(in the rows, 128 means zero)
The rows of X fall into a few groups, and each row is roughly a mix of its group's hidden directions; one row fits no group.
X:
[[174  90 127 138 112 139 102 152 125 126  92]
 [110 110 118 133 107 142 124 123 120 127  57]
 [138 142 107 133 163 181 131 136 121  88 132]
 [134 135 149 155 117 113 136 111 139 195 120]
 [128 106 132 146 117  97 133 139 107  65 139]
 [109 103 137 131 112 108 120 133  92 107  73]
 [123 112 154 138 118  95  73 142 129 140 160]
 [150 163 103 119 154 148 167 114 115 132 163]
 [109 146 104 133 157 186 145 139 111 110 120]
 [144 141 114 151 183 121 117 101 113 158 148]
 [114 123 154 135  91  92 136 161 116 139 168]
 [139 167 104 131 175 134 154 127 146  98 112]
 [155 109 161 164 112  76 123 118 123 127 129]
 [101 113 109 129 106 147 133 128 118 118  63]
 [114 150  96 124 152 179 157 129 105 115 114]
 [119 142 147 146 132  95 159 131 110 158 176]
 [115 145 110 120 167 158 120 126 121  74 146]
 [128 156 128 164 117  98 176 133 105 152 117]
 [126 165 115 136 170  99 158 122 131  89 132]
 [124 157 104 125 166 179 153 132 108 120 137]
 [103 137 152 117 127 106 122 158 122 129 189]
 [104 139 110  90 154 173 141 114 150 118 106]
 [113 106 154 122 107  85  86 120 142 105 145]
 [132 102 154 107 110  82 100 128 158 104 134]
 [133 126  96 104 134 144 136 133 114  61 126]
 [127 152  93 108 154 162 156 131 110  95 149]
 [117 156 108 136 149 188 144 134 110 110 142]
 [126 111 145 130 120  80 109 106 142 179 123]
 [129 142  98 122 175 147 131 127 111  77 123]
 [135 106 156 134  80  81 120 135 139 147 116]
 [133 128 110 112 114 163 169 124 136 107  80]
 [ 94 105 125 136 114 113 135 148  98  74 113]
 [154 112 117 119 169 161  83 123 138 124 105]
 [141 144 104 120 191 161 129 107 127 131 126]
 [109 135 118  89 138 171 133 120 154  95 100]
 [144 118 147 100 134  87 126 119 183 145 131]
 [136 111 130 102 155  89  91 111 162 106 121]
 [ 94 148 141 134  91  94 166 129 122 134 157]
 [148 112 135 148 127 116  63 108 136 112 108]
 [112 158 105 114 162 170 158 135 100 130 138]
 [126 115 153 146  81  89 132 130 121 169 124]
 [135 108 136 133 143 134  97 147 123  61 131]
 [167 111 122 163 135 110 134 140  99 173 136]
 [103 139 108 103 158 162 130  91 150 137  99]
 [144 109 142 134  93 103 105 111 162 160  98]
 [ 79 120 155 157 115 109 138 144 113 166 121]
 [100 118 145 125  61 107 142 136 138 125 114]
 [110 153 139 106 129 131 160 158 123  93 171]
 [108 139 151 143  97  99 162 138 105 120 169]
 [153 106 110 118 153 166 101 122 139 131  83]
 [114 148  99 122 150 189 142 129 119 130 103]
 [101 155 115 122 157 163 158 133  91 150 119]
 [130 100 153 136  79  93 104 131 130 156 115]
 [124 124 128 120 108 178 162 145  98 148 158]
 [153 130 163 121 130  83 110 121 135 166 158]
 [148 137  98 131 171 132 111 116 144 125  76]
 [149 110 111 111 123 144 145 157 100  75 111]
 [110 117 133 114  95 138 102 110 158 101  83]
 [146 107 150 134  83 115 102 157 129  88 120]
 [145 101 163 147 113  95  93 121 128 135  90]
 [127 157 106 146 144 194 129 132 129 128 110]
 [144 136 109 146 176 133 102  81 129 144 115]
 [123 117 160 137  73  98 148 143 121 148 147]
 [133 128 151 137 110  99 125 114 144 193 123]
 [145 108 153 148  97  98  79 142 126 107 132]
 [ 91 103 164 154 126 102 109 160 112 111 134]
 [127 105 157 133  75 104 129 134 126 171 134]
 [152 138 137 127  95 154 177 162 144 141 119]
 [138 124 144 138  80 138 159 146 126 177 123]
 [113 163  98 115 172 128 146 122 119  99 157]
 [125 151 114 114 175 132 131 123 147  74 142]
 [116 119 156 136 101  76 131 117 129 169 147]
 [134 162 115 142 147 165 158 114 134 173 139]
 [130 153 111 147 165 118 163 107 107 162 152]
 [119 137 117 115 118  92 168 130 110 110 178]
 [115 140  99 123 152 169 147 141 107  81 134]
 [125 108 148 109  90 179 118 144 140 143 153]
 [115 104 138 132  73 114 108 118 147 131  86]
 [118 132 102 127 140 144 154 142 106  68 150]
 [139 131 103 114 152 159 137 145 110  70 119]
 [136  94 149 123  84 126  90 132 146 159 111]
 [103 125 117 141 125 162 136 126 111 139  65]
 [121 103 132 113 128 142  67 118 154 130  97]
 [133 129 119 104 143 166 109 115 149  83  93]
 [114 108 130 113 119 141 100 137 106  68 151]
 [165  96 138 136 131 130  70 150 127 119 119]
 [120 139 105 136 142 195 133 130  96 136 133]
 [114 117 126 147  83 107 141 101 133 161  90]
 [136 111 149 126 101  63 124 126 134 122 157]
 [134  88 150  99 108 111  90 120 157 153 133]
 [105 155 109 127 127 152 166 120 128 181 127]
 [127 102 128 150 107 105 113 116 126 190 110]
 [127 137 102 137 135 185 150 139  85 129 126]]

Here is one row from each group, named. Which group is each of the other rows in?
[140 100 115 137  96 137 136 119 134 157  70]
L
[110 131 138 140  88 163 141 151  95 104 157]
U
[100 146 105 133 143 163 166 131  89 128 103]
F

[124 100 123 123 114 140  94 136 136  83  82]
F
[125 112 156 126 102  92  83 124 165 116 124]
U
[115 115 147 149  72  84 127 132 124 148 132]
L
[124 134 119 106 173 116 112 117 146  74 142]
U
[150  82 145  99 100 106 104 133 150 145 112]
U
[114 136 145 141 125  62 148 113 120 146 151]
U
[114 102 116 132 138 141  66 105 101 140 117]
U
[102 162 134 103 137 137 148 131 135  77 158]
L
[119 131 148 113 121 129 160 122 142 177 174]
U
